The rows of A fall into 4 groups, and each row is roughly a mix of its group's hidden directions; some rows fit no group.
A:
[-29 -8 15 20 -3 58 13 34 -25 -5]
[-25 -12 -25 40 35 -9 -24 7 25 36]
[-47 55 14 -8 -20 7 16 3 -12 20]
[18 13 4 -5 -23 57 16 -4 46 9]
[-2 -24 -42 -45 -15 -39 -18 12 12 13]
[0 59 -22 -10 -15 12 3 13 -44 16]
[17 3 26 -1 2 -28 69 1 -15 -13]
[-11 -14 -2 -33 -9 -28 -24 -38 1 -50]
[-6 -24 -23 45 30 43 17 -23 2 12]
[33 12 -30 -3 -30 -30 27 7 -39 -23]
[-16 -55 -24 12 33 4 21 -13 1 34]
[-32 45 -24 -4 -31 20 18 -32 -18 16]
[-27 41 26 0 2 -40 -17 -4 -11 41]
[8 3 28 10 31 -22 -16 28 17 -56]
[13 20 17 -41 9 52 -11 24 30 -2]
[-33 -2 -55 1 -27 23 33 -17 11 2]
[-12 -28 3 31 22 -44 40 -29 -11 -3]
[35 6 15 3 68 0 14 -17 15 5]
[34 -24 8 1 29 22 -2 29 33 43]
[3 -5 -15 45 -14 14 20 1 1 61]
[0 -20 -37 47 32 3 7 -42 3 9]
[-6 2 20 34 -25 -24 8 -22 -32 -50]
[26 11 -40 21 -33 -42 -30 -10 -9 8]
[-33 -13 -40 2 7 -27 -33 1 -45 11]
[29 16 19 40 -10 22 28 -1 -9 48]
[-27 -11 -4 17 22 8 -34 33 -54 7]
[18 -6 -6 -69 4 0 -9 -3 -4 -40]
[26 -7 15 -35 -33 42 4 -11 -41 2]
[-13 -29 -2 -30 51 25 27 18 -9 25]
[16 -15 51 10 18 40 -4 32 -23 10]
[-10 52 -21 -1 -14 4 -17 -37 -8 41]
[3 8 -13 10 -49 -20 6 20 25 52]
[4 -13 28 -62 -18 6 -14 -35 11 11]
[17 15 -58 -14 -35 -14 21 -5 22 -21]
[-25 -13 13 -12 -42 28 46 -17 14 25]
[-2 5 23 45 -17 -43 32 1 -24 25]
[-1 -9 0 33 -46 -27 -6 -47 -8 -22]
[-35 7 32 -4 37 19 -4 -39 -16 31]
[13 1 23 46 -7 -23 37 -8 44 -3]
[51 -12 12 -22 -31 -18 14 5 -36 25]
[7 30 34 -32 -37 -25 -23 15 13 -28]
[13 -4 -63 -23 -28 23 3 -24 13 9]
[-40 32 1 -3 -18 -41 -23 -31 -27 -7]
[21 29 14 18 -61 -21 5 -10 -26 3]
[4 60 17 -23 0 1 0 -22 -1 -44]
[14 3 -12 10 26 -59 -26 17 1 -35]
[-29 25 12 18 14 24 -56 -7 -27 16]
[7 25 -57 -4 18 33 -30 1 23 -5]
[3 -9 -36 14 12 -35 -18 16 -18 55]
[18 3 29 -19 -26 32 40 -27 35 10]
[-34 35 2 4 -13 20 -29 -11 -49 -21]
[39 -47 14 -16 7 -23 28 6 8 -35]
[22 19 -8 -25 16 -47 42 -14 -21 -21]
[-35 -15 15 26 55 -29 12 -6 22 -1]
[-55 7 -6 0 -45 11 33 8 -21 -4]
[17 23 44 -46 -25 -9 1 1 -13 -33]
[28 24 22 -12 -43 -11 -1 7 -1 53]
[45 -14 58 9 -10 -5 -13 7 30 4]
[15 -5 28 59 14 -43 9 12 0 0]
[28 27 -16 -33 -11 -44 -31 26 11 16]
[-10 -7 -32 -47 -14 10 -16 -31 35 26]
[-19 -41 17 32 -9 26 14 4 -51 -3]
[-17 8 -49 5 14 22 -9 10 -3 56]
[-31 35 20 -1 -4 39 -10 26 -6 43]
[-6 -40 -31 9 -8 16 -4 7 -18 59]
[5 20 -1 -46 -45 43 11 16 7 -6]
[9 7 54 12 34 -4 -42 9 -22 12]
[-15 -2 21 -37 22 -7 40 -19 48 -3]
[-9 30 -20 14 14 -53 -16 0 5 -44]
[-8 0 -24 -20 -27 -10 -34 -36 43 27]
[-22 36 -35 -2 -16 -5 -2 -59 -9 8]
[6 -27 -37 -32 -10 -24 53 12 2 7]
[-41 28 -2 -3 27 -23 44 18 -18 -23]
[-43 -16 3 -24 -4 -34 37 -6 -34 18]
[-28 -3 52 18 -14 28 17 -21 -2 -37]
[42 -45 3 -14 10 -26 37 8 13 -22]
[26 9 -24 11 20 19 26 50 -34 17]
[-34 -36 29 6 -11 -3 9 -57 1 5]
[48 20 -1 -29 -6 -46 11 24 -12 -17]
[11 27 3 -13 -15 -61 -31 -7 28 7]
[-5 58 6 15 0 -8 -35 37 25 1]
[17 -5 -52 35 38 10 0 -15 -10 27]
[-30 12 17 -52 -17 28 22 10 32 -7]
[-28 30 9 20 -24 15 17 39 32 33]
[-33 0 20 -42 6 33 -16 2 1 -47]
[-23 -14 -24 -8 -1 -34 -13 52 -37 -1]
[14 -20 -16 23 -33 41 29 -36 17 -17]
[-7 -5 38 -54 41 -16 8 -5 0 -19]
[16 -11 -29 37 -49 4 34 -18 -18 11]
[-32 10 13 24 -33 -43 43 6 -14 4]
[23 -26 -36 12 -4 -30 0 -34 37 -27]
[-4 10 22 -60 21 -13 -23 1 39 -9]
[6 -12 -59 -29 -8 29 -6 5 34 17]
[-32 31 -19 33 -31 -21 -16 -25 -7 -34]
[1 13 18 -45 -32 -42 -20 12 -9 -29]
[16 27 -32 -2 -29 -30 -49 13 -24 -3]
[49 21 -8 -13 -10 34 -3 26 -41 -14]
[9 -25 -19 -20 -19 18 2 -18 -27 60]
[-31 -22 -47 -23 -5 7 -23 19 -34 23]
[-2 -35 5 31 16 -14 17 -48 -7 -39]
[-37 46 -9 -35 -28 3 9 -22 16 20]
[19 56 30 18 6 -24 13 6 1 -36]
[-5 6 -28 -45 -1 13 -27 -11 48 25]
[-25 33 19 -34 10 15 18 15 -23 -47]
[41 -13 13 17 37 26 -8 28 24 32]
[3 6 -3 19 46 -20 -30 48 13 -24]
[-30 17 39 21 5 57 -5 7 -14 10]
[38 32 -4 -32 -19 34 -18 2 -39 4]
[12 5 -17 -61 28 -4 -19 30 4 25]
[-49 8 0 12 7 -36 -17 16 -34 -35]
[-8 2 -11 30 -18 0 39 -37 -47 19]
[-51 44 4 -23 10 12 26 -8 25 12]
[-48 8 21 1 5 21 -34 7 -1 48]
[5 -15 -31 24 -45 -1 -5 -45 19 25]
[11 -13 4 15 31 -35 -36 -40 23 25]
[-13 24 7 33 36 -21 -32 4 -8 -46]
[1 -24 -3 19 -21 32 27 -29 21 49]
[7 -23 -25 -23 48 16 12 32 -8 36]
[6 52 20 -5 1 29 20 45 -11 -18]
[22 7 21 -57 -26 -28 -4 0 -22 26]
[-3 5 -22 -5 7 42 -1 -5 62 -24]
[-4 -7 -16 50 34 46 8 -19 -5 17]
[-6 -22 -15 67 -10 1 -3 -8 -36 15]
[15 18 54 -17 11 3 7 36 -40 -2]
[-20 5 -12 -22 -28 -12 21 46 34 -35]
[-19 19 -36 16 -1 -34 -20 -30 -43 18]
[-37 -1 47 -12 -24 45 -8 17 14 -3]
[4 2 -1 20 -57 -28 -5 -43 -13 -17]
[10 -47 -25 -46 -14 14 6 18 28 17]
[3 -17 19 -18 -22 35 18 9 -36 49]
[9 -19 21 -2 -16 -17 14 -24 -6 -68]
[2 28 -39 16 -34 -15 50 -16 8 7]
[-20 -17 22 24 61 0 11 3 35 1]
[-17 35 -6 8 -37 -2 -33 -23 47 3]
[8 1 49 -15 23 44 -14 23 -6 -29]
[66 -24 0 -7 -3 0 -20 11 18 -32]
[22 -18 -24 -21 -14 46 17 -13 34 33]
[-47 -40 34 -5 -21 34 9 -7 -13 5]

Here is one row from each group, named. Which group is each of the other rows in?
[-19 15 -6 -40 -25 -40 31 -35 13 1]
<8>
[-30 -40 2 1 16 -7 57 -10 -13 25]
<126>
[35 4 6 60 14 -25 3 -13 -1 30]
<30>
[22 -11 -35 63 -25 12 14 -9 -3 6]
<44>

[-3 1 35 28 1 16 11 -7 7 -66]
<44>
[62 -19 -21 31 -9 10 10 -7 31 7]
<8>
[-5 38 -7 27 20 15 -10 47 20 36]
<44>
[14 -42 3 6 45 -38 19 -4 -13 29]
<126>
[10 33 49 10 -5 39 18 3 -33 14]
<30>
[6 -8 -8 8 6 -40 -37 34 -41 -29]
<8>
[-22 50 8 35 2 24 13 -5 13 41]
<126>
[13 41 -25 -21 -38 -3 -37 -3 34 -1]
<44>
[19 23 -14 -17 -39 40 -25 38 -15 -8]
<8>
[-7 31 -54 -17 -8 -41 -9 -17 11 -21]
<30>
[-5 -9 -41 36 37 23 0 -14 -10 39]
<126>
[-27 37 27 4 -11 55 -10 21 -15 11]
<126>
[-16 -25 -27 -21 -20 47 4 -6 -7 45]
<30>
[32 -1 27 -36 8 27 -7 21 43 26]
<44>
